Here are some points:
[ 41 -14  27 -34 -12 -30 -35 -34   4 -18   7  67  32]
[ 5 -2  4 -4 -3 -4 -5 -6  0 -2  3 11  5]
[  2 -12  15  -3   4   3  -9 -10  -1  -8   1   8   1]
[ 18  20 -25 -10 -16 -20   2   7  10   5   2  15  16]
[-19 -56  82   3  32  32 -29 -36 -24 -26   0   9 -17]
[ -2 -44  67  -8  19  11 -32 -35 -17 -22   1  27  -1]
[ 25 -23  38 -22  -1 -13 -30 -32  -4 -19   5  50  19]
[-43 -47  60  23  36  47 -10 -16 -24 -15  -4 -28 -32]
[ 19   7  -9 -12 -11 -19  -5  -2   5   0   3  20  17]
[-44 -35  47  24  33  47   2  -7 -20  -5  -6 -40 -36]
[-58 -40  48  35  41  59   6  -3 -24  -4  -7 -54 -44]
[ 27  19 -24 -16 -21 -27   1   2  11   2   4  28  20]
[-38 -36  47  20  31  42  -2 -10 -19  -9  -4 -31 -29]
[ -1 -41  60  -8  16  11 -28 -34 -16 -20   3  25   0]
[ 31   5  -2 -20 -15 -23 -13 -11   5  -6   4  39  22]
[-26 -47  64  11  30  35 -18 -25 -20 -15  -2 -10 -22]
[  5  32 -46   3 -16 -14  21  26  13  14  -2 -11   5]
[-12 -66  97  -5  32  28 -40 -50 -26 -31   2  26 -10]
[-26 -27  39  13  23  30  -6  -9 -15  -9  -3 -18 -23]
[-14 -52  75   0  27  27 -28 -36 -22 -23   0  14 -12]
[  5  13 -22  -1  -9  -9   5   8   6   7   1   0   4]
[ 17  10 -14 -10 -12 -16  -3   1   7   1   1  17  13]
[-41 -31  39  22  30  43   1  -6 -19  -5  -5 -38 -32]
[ 41  59 -79 -18 -41 -49  15  26  29  18   4  22  33]
[ -9 -29  44   2  15  17 -15 -21 -13 -11   0   4  -9]
[-41 -22  24  28  26  42  10   5 -14   1  -6 -47 -35]
[  0  59 -87  11 -25 -17  42  50  22  29  -2 -36   2]
[  9  20 -30  -2 -12 -14  11  12   8  10   1   0   7]
[  3 -58  88 -13  23  15 -42 -52 -20 -30   5  39   2]
[  0 -50  75 -11  20  14 -34 -43 -18 -25   2  31  -1]
[-21 -52  72   4  29  33 -23 -33 -22 -21  -1   1 -18]
[ -8 -67  98  -7  31  28 -43 -51 -27 -32   1  26 -10]
[ 11   5  -7  -9  -7 -13  -3  -1   4   0   0  14   9]
[  7  30 -42   1 -17 -15  17  20  13  13   0  -7   7]
[-113  -53   57   71   71  109   31   18  -40    3  -15 -125  -89]
[ 43  26 -29 -26 -28 -44 -10  -3  17   2   7  42  34]
[ 30   5  -1 -20 -13 -25 -14 -13   6  -7   5  38  22]
[ 31  65 -93  -7 -43 -44  29  39  31  26   1   3  25]
[ 16  44 -62  -1 -24 -25  22  25  18  17   2  -6  14]
[-12 -30  42   1  16  17 -15 -19 -12 -12   0   4  -9]
[  8  18 -25  -3 -10 -12   4   9   7   7   2   1   6]
[ 2  5 -9 -3 -4 -7  0  2  3  4  2  5  4]
[ -6 -64  93  -8  28  20 -41 -51 -24 -31   2  29  -7]
[-16 -44  65   2  26  28 -23 -28 -19 -20  -1   7 -12]
[-31 -20  25  19  20  31   3  -2 -11  -3  -3 -29 -23]
[ -7 -62  89  -6  29  25 -39 -47 -24 -30   2  25  -8]
[ 69  32 -36 -41 -42 -66 -16 -11  24  -1  10  73  53]
[  0 -61  91 -12  25  18 -43 -51 -24 -32   4  35  -1]
[  26   94 -127    2  -48  -47   55   68   39   44    1  -23   20]
[ -7  18 -27   8  -3  -1  17  19   6  11  -2 -22  -4]
[-20 -54  76   5  30  30 -26 -36 -24 -23   0   5 -16]
[-20 -18  20  11  16  22  -2  -4  -8  -2  -2 -16 -16]
[  3  22 -31   2 -12  -9  13  16   8  11  -1  -8   4]
[ 39  18 -21 -25 -23 -36  -9  -6  13  -1   6  42  28]
[-18 -68 100  -1  36  33 -37 -46 -28 -28   0  15 -15]
[ -2 -59  88 -13  24  17 -42 -50 -22 -31   2  36  -2]
[  10   88 -127   12  -41  -34   57   68   35   45   -4  -39   10]
[ 28  24 -32 -15 -21 -29  -1   6  14   6   4  25  24]
[-32 -57  82  11  37  43 -21 -30 -28 -22  -3 -11 -27]
[-1 -3  3  0  3  2  0  0 -1 -1  1  0 -1]
[-32 -65  93   8  40  44 -29 -39 -30 -26  -1  -3 -25]
[-50 -47  61  27  40  55  -3 -13 -25 -12  -5 -39 -39]
[ 12  43 -65   1 -26 -23  24  33  20  21  -1 -10  12]
[ 33 -15  26 -27  -9 -26 -29 -29  -1 -15   6  54  26]
[-43 -20  20  26  25  40  12   6 -12   1  -6 -45 -33]
[ 19  -8  15 -14  -6 -13 -15 -17   2  -9   2  30  15]
[-12 -26  37   2  14  12 -13 -17 -11 -11  -1   2  -8]
[ 33  63 -90 -10 -41 -44  27  36  29  25   2   7  28]
[-35 -69  99  10  44  47 -29 -41 -32 -30  -3  -5 -28]
[ -8 -33  45  -2  16  14 -20 -25 -12 -15   1  11  -5]
[ 12 -28  43 -15   6  -3 -28 -30  -9 -17   5  34   9]
[ -8 -67  99  -6  30  25 -41 -52 -25 -33   2  29 -11]
[ 26 -54  83 -29  12  -7 -53 -60 -17 -36   5  68  19]
[  1  42 -60   8 -18 -12  31  35  17  20  -2 -24   2]
[-22 -36  50   8  26  30 -12 -21 -18 -13   0  -7 -18]
[-32 -38  52  14  28  36  -6 -14 -17 -12  -4 -18 -25]
[ 23  41 -57  -9 -25 -30  15  22  19  16   1   7  17]
[ -4 -20  31  -1  13  10 -14 -16  -8 -11   1   8  -3]
[ 2  5 -7  1 -2 -1  2  1  2  3 -2 -1  0]
[-14  31 -52  18  -7   2  31  36   9  20  -4 -41 -11]
[-10 -12  15   6  10  12  -2  -5  -6  -5  -1  -6  -8]
[ 3  5 -6 -1 -3 -2  0  1  2  0  0  2  3]
[ 4  5 -7 -5 -5 -5  1  2  3  2  1  3  3]
[-79 -62  79  43  60  82   0 -10 -35 -12 -10 -69 -62]
[-34 -53  74  13  35  42 -17 -29 -26 -18  -3 -14 -26]
[-12  -3   2   8   6  10   3   3  -4   2   0 -14  -7]
[ 13  -2   7 -11  -5  -9 -10 -10   2  -4   3  19  10]
[-28 -27  35  13  24  31  -3  -9 -14  -7  -2 -20 -22]
[  0 -28  42  -7  13   8 -20 -24 -11 -14   1  17  -1]
[-25   4  -9  18  11  18  15  15  -2   7  -5 -35 -20]
[ -5 -53  78  -9  24  16 -35 -43 -19 -26   4  26  -4]
[  9   4  -4  -8  -4 -12  -3  -5   2  -1   2  13   9]
[ 16  54 -79   0 -28 -28  29  37  23  24   0 -10  15]
[-19  36 -57  19  -8   3  38  39   9  22  -5 -46 -12]
[ 10  26 -33  -2 -13 -15  12  14  11  10   1  -1   6]
[-54  11 -26  41  20  45  40  41  -6  21 -10 -84 -44]
[ -6 -25  36  -2  12  10 -14 -18 -10 -11   1   8  -3]
[ 24  -1   6 -17 -10 -18 -14 -14   2  -6   3  33  18]
[ 44  66 -93 -16 -44 -53  25  36  31  24   4  15  35]
[-42 -63  87  15  42  52 -18 -30 -31 -23  -3 -20 -34]
[ 28  20 -24 -16 -19 -28  -3   0  12   2   4  27  22]
[-11 -63  96  -5  32  27 -38 -47 -26 -31   2  23 -12]
[ 33   4  -1 -24 -17 -28 -16 -15   7  -6   5  41  24]
[ 21 -13  24 -17  -3 -12 -21 -22  -2 -12   6  35  16]
[-23 -20  29  13  19  28  -3  -6 -12  -5  -3 -19 -17]
[ 9  7 -7 -2 -7 -8  2  1  5  2  0  6  5]
[-50 -24  26  29  30  49  13   7 -20  -1  -7 -53 -39]
[ -3 -12  14  -1   6   6  -6  -8  -5  -5   0   1  -3]
[ 22  36 -47  -7 -24 -25  13  19  17  13   2   8  18]
[ 50  54 -74 -26 -44 -56   7  18  28  17   6  33  40]
[  0 -65  95 -17  25  17 -46 -56 -24 -34   3  41   1]
[ 19 -18  31 -17  -2  -9 -24 -25  -4 -14   2  36  15]
[ 10  -9  17  -9   0  -6 -13 -13  -3  -7   1  21   5]
[-20 -23  33   7  18  22  -6 -10 -12 -10  -2 -12 -14]
[ 67  53 -69 -36 -51 -69   1   9  31  10   8  57  52]
[ -1  62 -89  15 -23 -15  44  52  24  31  -2 -39   1]
[ 35  22 -26 -20 -25 -33  -4   0  15   4   3  30  25]
[  4 -31  44 -10  10   5 -23 -26 -11 -15   3  26   3]
[ 21  26 -34 -12 -22 -26   5   9  13   7   3  14  18]
[-22  12 -23  17   3  15  19  20   0  10  -4 -36 -16]
[-10   3  -7   7   2   7   8   8  -2   6  -3 -15  -9]
[  2 -32  49  -9  12   8 -23 -30 -13 -19   3  21   3]
[ 14 -72 109 -24  22   9 -58 -68 -23 -40   5  61  11]
[-106 -115  127   51   93  121  -19  -41  -60  -30  -11  -77  -85]
[  7 -50  76 -16  17   7 -39 -48 -16 -29   5  41   4]
[ -6 -25  36  -1  11  10 -16 -18 -10 -12   0  10  -2]
[ 49  42 -53 -25 -38 -52   2  10  22   9   8  40  37]
[-24 -14  16  13  14  20   4   2 -10  -3  -3 -22 -17]
[ 51  17 -14 -33 -29 -48 -18 -14  14  -4   8  60  41]
[ 23 -25  38 -20   1 -13 -32 -33  -5 -19   3  45  16]
[-4 -6 10  0  5  6 -2 -1 -3 -3  0 -1 -3]
[  1  15 -22   3  -6  -4  10  10   4   6   1  -8  -1]
[  7  42 -61   2 -21 -18  25  33  17  21  -1 -13   7]
[ -4 -52  80  -9  25  19 -38 -44 -20 -28   2  29  -3]
[  7  12 -22  -1  -8 -10   4   7   7   6   0   4   9]
[ 109  127 -127  -18 -127 -127  127  127  121  115    2  -19   90]
[-15   5 -10  13   3  11  11  13   0   7   0 -26 -12]
[-32 -44  61  13  31  39 -13 -19 -22 -15  -2 -18 -25]
[  33  116 -127    0  -62  -60   62   82   49   51   -2  -24   29]
[ 19  66 -95   2 -34 -35  36  47  26  28  -1 -14  16]
[  77  119 -127  -30  -81  -96   38   61   60   42    7   36   62]
[  26   87 -125   -2  -47  -48   44   58   36   36    0  -15   24]
[ -3 -17  25  -5   6   6 -11 -12  -8  -8   0   9  -2]
[-22 -17  22  13  16  24   1  -3 -10  -2  -3 -20 -18]
[ 15  67 -97   3 -33 -32  37  48  29  31  -2 -21  13]
[-13 -46  66  -2  24  24 -25 -34 -20 -23  -1  13 -10]
[-27  -4   0  21  13  25  13  12  -8   7  -5 -40 -23]
[  8  40 -58   4 -20 -18  25  28  18  17  -3 -14   6]
[  2 -67 100 -16  25  15 -48 -58 -27 -34   3  45  -1]
[-17  20 -35  14  -3   7  23  27   4  17  -4 -34 -11]
[-43  26 -46  35   8  30  43  46   3  25  -8 -76 -33]
[ 68  51 -64 -36 -49 -69  -2   7  30   8   9  60  53]
[  31   69 -100   -7  -42  -46   33   43   31   27    1    0   25]
[-30 -32  46  16  28  36  -6 -12 -18 -10  -4 -22 -26]
[-36 -77 107  10  44  50 -34 -47 -34 -29  -2  -1 -28]
[-67 -55  70  35  52  69  -1 -10 -32 -12  -7 -58 -54]
[-36  -5   1  24  18  31  19  14  -8   6  -6 -46 -27]
[ 27 -16  28 -22  -4 -17 -26 -27  -1 -15   6  46  20]
[  0   7 -11   1  -3  -2   7   6   2   3   0  -6  -1]
[-48   8 -21  37  18  40  33  33  -8  17  -7 -72 -40]
[  -2   68 -101   14  -27  -15   47   58   25   35   -2  -46    0]
[ 26  12 -15 -16 -15 -24  -7  -2   9  -1   5  28  20]
[ 38 -20  34 -28  -8 -25 -35 -33  -1 -18   7  60  28]
10 more points follow, each with its number after it:
[-28 -26  35  15  22  31  -5  -9 -15  -7  -4 -22 -23] 0
[-40 -15  13  27  23  38  16  10 -12   4  -7 -48 -32] 1
[-52 -76 105  21  54  63 -24 -38 -36 -25  -3 -25 -41] 2
[ 40  23 -26 -25 -27 -41  -9  -3  15   0   4  42  33] 3
[ 18  13 -16 -11 -11 -19  -3   0   8   1   3  18  14] 4
[-36 -15  22  22  23  35   8   4 -13  -1  -5 -38 -29] 5
[ 103  127 -127  -41 -107 -125   45   69   71   49    9   49   81] 6
[ 16   0   4 -11  -9 -15 -10  -9   0  -3   4  24  14] 7
[   1   77 -117   16  -34  -21   54   65   30   41   -6  -45    4] 8
[ 16  -4  11 -12  -5 -12 -16 -13  -1  -6   3  29  13] 9
Which of these numbered points is nearest to each point below, looking only along the 2 directions in which the first points spread most? Its number follows each.
[ 14  21 -28  -6 -12 -19   5  13  10   9   0   4   9] > 4
[-57 -85 116  26  60  72 -26 -41 -43 -29  -5 -29 -48] > 2
[ 66  29 -34 -43 -40 -64 -18  -9  22  -1  10  73  53] > 3
[ 15  21 -31  -5 -14 -17   8  12  10   8   1   6  12] > 4
[-11 -41  57  -1  21  21 -21 -26 -17 -18  -1   8 -12] > 0
[-51   0 -12  36  21  43  30  30  -9  13  -9 -71 -39] > 1
[-56  -4  -3  40  27  48  29  26 -11  12  -9 -75 -44] > 1
[ -60 -116  127   20   71   79  -49  -67  -53  -47   -6  -12  -48] > 2
[   1   85 -126   17  -35  -25   60   73   32   44   -3  -51    4] > 8
[ 18   2   2 -12  -9 -14 -12 -10   4  -7   3  26  15] > 7
[  14   87 -127   10  -42  -35   56   66   36   44   -4  -38   11] > 8
[-30 -32  43  15  26  32  -9 -14 -16  -9  -1 -19 -23] > 0
[-45 -32  39  27  32  46   5  -1 -19  -3  -6 -43 -36] > 5
[  6  23 -32  -1 -12 -14  13  17  10  11   0  -6   5] > 4
[ 4  1 -3 -2 -4 -1 -2  0  1 -1 -1  3  1] > 7
[  81  127 -127  -29  -92 -105   53   78   67   52    7   24   65] > 6
[  14  100 -127   12  -47  -36   63   75   38   47   -1  -43   13] > 8
[-29 -19  21  18  23  29   8   3 -10   2  -3 -32 -25] > 5
[ 58  37 -46 -34 -41 -57  -8  -1  22   3   7  57  45] > 3
[ 10  18 -27  -4 -14 -13   7  10   9   7   1   4   9] > 4
[ 11  25 -37  -4 -18 -16  12  16  12  11   2  -1   9] > 4
[-51  -9   4  34  25  45  25  19 -12   7  -8 -63 -38] > 1
[ 17  12 -14 -10 -11 -18  -1   0   7   3   2  14  12] > 4
[-50 -79 107  20  51  61 -24 -38 -38 -27  -4 -22 -42] > 2
[ 23  21 -29 -11 -19 -23   3   4  12   5   2  18  17] > 4
[  -1   95 -127   21  -38  -25   68   84   35   49   -5  -62   -1] > 8
[ 55  29 -35 -32 -36 -51 -11  -3  20   2   8  57  42] > 3
[ 52  30 -37 -32 -36 -50  -9  -2  21   2   8  54  40] > 3
[ -68   13  -33   53   24   51   50   47   -7   24  -11 -104  -53] > 1
[-69  -6  -6  49  31  60  38  36 -14  15 -13 -95 -55] > 1
[-25  -9  10  16  15  25   8   5  -5   0  -4 -26 -19] > 5
[-53 -11   4  35  27  46  25  21 -13   9  -8 -70 -42] > 1
[13  0  2 -6 -2 -9 -7 -8  2 -5  1 17  9] > 7
[   7   77 -115   10  -36  -26   51   61   31   39   -2  -39    7] > 8
[  80  115 -127  -35  -83  -97   34   53   55   38    9   40   64] > 6
[ 18 -38  59 -20   9  -5 -40 -43 -11 -24   4  47  14] > 9
[  2 -28  45  -7  12   6 -21 -24 -11 -14   3  16  -1] > 9
[-3 -3  2  2  1  1 -1 -1  0  0  1 -2 -1] > 7
[-39  13 -29  31  11  27  32  34  -1  17  -6 -64 -30] > 1
[ 101  127 -127  -41 -101 -120   42   68   70   45    9   50   80] > 6
[ 23 -15  26 -20  -3 -15 -23 -23  -2 -12   3  40  15] > 9
[-41 -12  11  27  21  36  15  12 -12   5  -6 -49 -34] > 1
[ 20  18 -23 -10 -17 -23   0   6  11   3   2  18  16] > 4
[  12   95 -127   11  -43  -36   59   72   37   45   -1  -41   11] > 8
[-38  -7   3  25  20  32  17  14  -8   5  -7 -48 -29] > 1
[-18 -45  65   2  25  26 -22 -29 -18 -19  -1   4 -14] > 0
[-30 -16  21  16  19  30   7   2 -10   1  -3 -32 -22] > 5
[ 19   0   1 -13  -8 -16 -12 -10   5  -4   3  30  16] > 7
[  93  127 -127  -38  -94 -115   39   63   66   46    7   46   75] > 6
[ 49  21 -24 -31 -29 -46 -13  -5  16  -2   8  54  36] > 3
[-23 -32  44  10  22  28 -10 -13 -16 -11  -1 -10 -19] > 0
[   9   83 -124   14  -38  -29   54   66   31   41   -5  -40    6] > 8
[-15  -5   5  10  10  14   7   5  -6   1  -2 -20 -14] > 5
[   5   84 -124   15  -39  -28   55   68   33   42   -4  -44    7] > 8
[  17  100 -127   10  -46  -40   62   78   39   48   -3  -41   13] > 8
[ 24 -53  81 -28  11  -5 -51 -58 -15 -32   9  63  17] > 9
[ 51  34 -38 -31 -34 -50  -9  -2  18   4   8  53  40] > 3
[-33  13 -26  27   8  22  30  30  -1  15  -6 -50 -25] > 1
[ 14   3  -2 -11  -8 -15  -7  -8   4  -2   3  21  10] > 7
[  84  127 -127  -30  -93 -104   50   74   65   53    7   26   67] > 6
[-22 -28  38  13  22  24  -6 -12 -13  -7  -1 -14 -19] > 0
[ -54 -118  127   13   72   76  -54  -71  -51  -48   -3    0  -42] > 2
[-42  -9   8  29  22  40  16  15 -12   7  -5 -52 -32] > 1
[-22  -5   5  13   9  18   9   7  -6   4  -2 -25 -16] > 5
[-17 -44  63   1  25  26 -22 -29 -20 -19   0   4 -13] > 0
[ 23 -35  58 -24   2 -11 -40 -42 -10 -23   5  54  19] > 9
[ 4  0 -1 -3 -3 -4 -1 -1  2  0 -1  7  4] > 7
[-32  20 -35  29   6  20  32  34   2  18  -7 -57 -25] > 1
[-44 -76 107  14  51  58 -27 -41 -34 -28  -5 -13 -38] > 2
[-33  10 -20  25  10  25  25  26  -3  12  -3 -51 -24] > 1
[ 13 -24  39 -15   5  -4 -25 -26  -7 -14   3  32  10] > 9
[ 11 -43  66 -18  14   3 -37 -44 -16 -26   5  44   8] > 9
[-38 -25  35  22  26  37   3  -2 -15  -4  -6 -35 -29] > 5
[ 16 -31  50 -16   8  -4 -32 -35 -10 -21   4  39  12] > 9
[  -5  105 -127   30  -40  -24   79   91   38   57   -6  -75   -6] > 8
[-64 -10   2  43  32  56  31  27 -13  12 -11 -83 -50] > 1
[ 47  22 -27 -30 -30 -45 -12  -5  16   0   8  51  35] > 3
[ 18 -33  51 -21   6  -7 -32 -36 -10 -19   4  46  13] > 9
[  10   96 -127   14  -42  -36   64   78   38   48   -4  -47    9] > 8
[ 17 -25  44 -19   2  -7 -29 -32  -8 -19   2  40  15] > 9
[-6 -9 13  2  4  7 -5 -4 -4 -3 -1 -2 -3] > 7
[ 16  13 -18  -9 -13 -16   0   5   9   4   2  13  10] > 4
[-79 -95 127  34  74  91 -21 -38 -48 -28  -8 -50 -62] > 2
[  16   90 -127    9  -42  -37   53   68   37   42   -3  -33   13] > 8
[-42  17 -30  34   9  30  35  36   0  16  -8 -66 -29] > 1
[   8   82 -122   11  -39  -31   53   65   32   41   -1  -38    8] > 8
[ 22 -49  80 -25  13  -6 -48 -54 -13 -30   7  61  17] > 9
[-20 -35  49   8  23  26 -14 -19 -17 -13  -2  -7 -14] > 0
[  83  127 -127  -29  -96 -110   59   81   69   56    5   21   66] > 6
[-29 -15  19  17  19  26   5   4  -8  -1  -4 -28 -22] > 5
[-26 -39  52   9  26  31 -10 -20 -18 -13  -3 -11 -21] > 0
[ -13   82 -127   25  -28  -12   66   78   29   47   -6  -69   -9] > 8
Now 10 new points, numbered from 0 again:
[  8  10 -14  -4  -6  -8   4   5   4   4   1   2   6] 0
[-17 -15  19   6  15  19  -2  -4  -8  -4  -1 -11 -12] 1
[ 18  -4   7 -13  -7 -15 -12 -11   1  -5   3  27  14] 2
[-11  28 -45  14  -8   1  27  31   9  15  -3 -31  -8] 3
[ 47   6  -2 -34 -23 -40 -25 -22   8  -9   7  63  35] 4
[-28 -35  50  12  28  33  -8 -15 -19 -13  -2 -16 -24] 5
[-16 -99 127  -9  48  41 -61 -75 -39 -47   2  38 -14] 6
[ 48   9  -7 -30 -24 -44 -22 -17  12  -6   7  59  37] 7
[-50  44 -74  43   3  27  57  64   7  34 -11 -89 -36] 8
[-35 -84 119   5  48  51 -38 -53 -37 -33  -2   4 -28] 9
The same question for these:
[-43 -79 109  14  48  57 -29 -42 -36 -29  -4 -13 -35] > 9
[-28 -39  54  10  29  34 -10 -18 -20 -13  -1 -13 -23] > 5
[ 73  71 -92 -38 -61 -81   7  19  38  17   8  57  58] > 7
[-15 -10  14   9  11  18   2  -1  -9  -3  -2 -16 -12] > 1
[-13  31 -49  17  -7   2  31  35   8  20  -4 -38 -10] > 3
[ -14 -100  127   -9   49   41  -61  -78  -40  -47    2   41  -13] > 6
[ 49 -20  37 -37 -12 -33 -41 -44   0 -23   7  78  38] > 4
[ 48   1  10 -33 -21 -38 -26 -25   6 -13   6  62  37] > 4
[ 20   1   5 -15  -9 -16 -13 -13   5  -5   2  31  16] > 2
[-11  33 -55  17 -10   1  32  36  12  21  -3 -39  -8] > 3
[-35 -45  61  15  34  40 -12 -21 -21 -17  -4 -18 -25] > 5
[-11  35 -55  15 -11  -3  33  37  11  22  -4 -37  -6] > 3
[ -15 -105  127  -11   48   41  -65  -81  -41  -49    3   43  -13] > 6
[ 80  70 -88 -43 -61 -86   1  15  38  16  11  69  65] > 7
[ -5 -83 126 -14  36  27 -57 -67 -33 -42   4  46  -5] > 6
[-29 -49  67   9  32  36 -17 -26 -24 -17  -4  -8 -22] > 5
[ 17 -64  98 -26  19   3 -56 -64 -20 -37   6  63  11] > 6
[-16 -14  18  11  15  20   0  -4  -7  -1  -4 -16 -13] > 1
[ 65  -1  13 -48 -27 -55 -40 -36  10 -18  10  92  53] > 4
[  5 -67 102 -18  26  14 -50 -62 -25 -34   4  48   2] > 6
[-19 -10  11  12  12  18   6   2  -9   0  -4 -18 -16] > 1
[-29 -41  55  11  29  35 -12 -18 -19 -14  -2 -13 -22] > 5
[  73   98 -127  -30  -70  -85   28   44   48   31    7   36   57] > 7
[ 42 -10  23 -31 -12 -30 -31 -30   1 -16   7  62  32] > 4
[-14  36 -56  20  -8   2  34  38  12  23  -4 -42 -11] > 3
[-11 -17  23   6  11  14  -6  -9  -7  -7  -1  -4  -9] > 1
[-36 -50  66  17  35  43 -11 -21 -25 -15  -3 -21 -31] > 5
[ 64  -7  25 -47 -23 -52 -44 -40   7 -22  12  92  49] > 4
[ 47  48 -62 -26 -39 -53   5  14  27  12   6  39  38] > 7
[-31 -51  69  12  33  39 -17 -23 -22 -18  -2 -14 -25] > 5
[ -2  38 -55  13 -13  -7  29  35  12  20  -3 -28  -2] > 3
[-20 -90 127  -5  43  40 -52 -67 -36 -41   2  30 -17] > 6
[ 42  -5  15 -31 -16 -33 -26 -27   5 -13   7  62  31] > 4
[ -53   46  -79   47    3   31   63   69    6   38  -10 -100  -41] > 8
[ 66  68 -89 -35 -58 -76   8  21  37  18   7  52  55] > 7
[ 45  33 -43 -24 -32 -47  -1   6  21   8   7  41  36] > 7
[ -6  29 -48  12 -11  -3  25  31   9  17  -2 -29  -5] > 3
[ 18  -8  17 -15  -5 -14 -15 -18   1 -10   3  29  14] > 2
[-37 -45  60  18  33  42 -11 -17 -24 -13  -5 -25 -28] > 5
[ -36   68 -109   40  -12   13   70   79   18   44  -11  -92  -27] > 8
[-20 -10  14  13  14  20   5   2  -5   1  -1 -23 -15] > 1
[ 47 -32  56 -40  -7 -31 -50 -53  -4 -28  10  86  35] > 4
[ 52  57 -74 -26 -45 -58   8  20  30  14   5  35  40] > 7
[-13 -13  18   5  11  13  -3  -5  -7  -3  -3  -9 -11] > 1
[-45 -47  65  21  37  49  -9 -19 -25 -14  -5 -31 -33] > 5
[-38 -50  68  14  37  44 -12 -23 -26 -16  -3 -20 -30] > 5
[-45 -77 105  16  50  57 -29 -39 -37 -28  -1 -16 -38] > 9
[-48 -78 105  19  52  59 -28 -41 -37 -27  -4 -17 -38] > 9
[ 43 -38  66 -38  -2 -24 -51 -54  -7 -29   9  81  30] > 4
[ 66  64 -82 -36 -51 -73   6  18  35  17   8  51  52] > 7
[-16 -87 127  -6  43  37 -50 -66 -35 -41   1  32 -12] > 6
[  3  10 -14  -1  -5  -6   6   7   6   4   0  -2   4] > 0
[ -5 -71 110 -13  31  23 -51 -61 -27 -37   3  41  -1] > 6
[-40  45 -74  39  -1  19  57  61  10  33  -9 -84 -31] > 8
[ 52  64 -85 -22 -48 -60  14  27  32  20   5  31  40] > 7
[ 25   1   5 -17 -12 -19 -12 -12   3  -6   3  35  20] > 2
[-13 -17  21   4  11  15  -5  -5 -10  -5  -1  -6  -8] > 1
[ 12 -59  89 -20  19   8 -48 -57 -19 -31   5  51   7] > 6
[  5 -59  89 -15  25  11 -44 -53 -20 -33   4  43   1] > 6
[ 22  -3   7 -17 -10 -18 -15 -15   3  -6   4  33  19] > 2
[-41 -73 104  14  49  54 -27 -41 -34 -28  -1 -10 -33] > 9
[ 47  42 -54 -25 -37 -49   3  10  26   9   4  38  35] > 7
[-23 -11  13  11  14  21   4   2  -9   0  -3 -24 -18] > 1
[ 22  -7  12 -15  -6 -15 -18 -16   1  -9   5  34  18] > 2
[ -37   69 -113   43  -14   10   73   80   21   46  -10  -94  -28] > 8
[-37 -70  98  12  47  50 -28 -39 -34 -26  -3  -9 -30] > 9
[  12  127 -127   39  -98  -70  127  127   87  114   -9 -124   14] > 8
[ -13   81 -123   26  -30  -11   65   78   29   46   -7  -68   -7] > 8
[ -8  37 -59  14 -13  -4  32  37  12  23  -3 -36  -5] > 3
[-46 -47  61  21  37  51  -5 -17 -24 -13  -3 -37 -37] > 5
[ 25  -2   7 -19  -8 -18 -15 -14   3  -8   4  33  19] > 2
[ 17  -6  16 -13  -4 -13 -14 -15   0  -6   3  28  13] > 2
[-29 -51  70  10  35  37 -18 -28 -25 -18   0  -8 -24] > 5
[  6  12 -17  -2  -6  -8   4   7   5   6  -1   0   6] > 0
[-25  -5   5  18  15  23  10   7  -7   3  -4 -33 -21] > 1
[-111 -106  127   57   92  120  -10  -31  -58  -27  -13  -86  -90] > 9
[-26 -69 104   4  40  41 -36 -45 -31 -30   0   7 -22] > 9
[-92 -95 125  48  78 103 -12 -30 -53 -25 -12 -71 -75] > 9
[ -9 -17  25   2  13  12  -9  -8  -9  -7  -1  -3  -7] > 1
[  6  11 -17  -2  -8  -8   6   8   6   5  -1   0   3] > 0
[ 16  -6  11 -13  -6 -12 -12 -10   0  -4   4  23  12] > 2
[-95 -98 127  49  78 104 -12 -32 -53 -27 -11 -72 -76] > 9
[ 25   1   4 -19 -12 -19 -14 -13   3  -6   2  32  21] > 2
[ 75  -1  19 -56 -29 -61 -47 -44  12 -21  13 106  61] > 4
[ -2 -69 104 -11  29  20 -47 -56 -26 -35   4  40  -2] > 6
[  9  19 -25  -5 -13 -13   7   9   9   9   0   4  10] > 0
[  2 -61  90 -14  24  15 -42 -52 -22 -30   2  39  -1] > 6
[ 63  71 -93 -29 -55 -70  11  27  36  20   6  42  49] > 7
[-23  62 -96  30 -17   3  56  64  18  39  -7 -68 -17] > 8
[-21  27 -44  19  -3   9  32  32   7  19  -5 -45 -14] > 3
[-15 -77 113  -7  36  33 -46 -59 -31 -35   1  28 -12] > 6
[-58 -78 105  27  57  69 -18 -33 -38 -23  -7 -35 -47] > 9
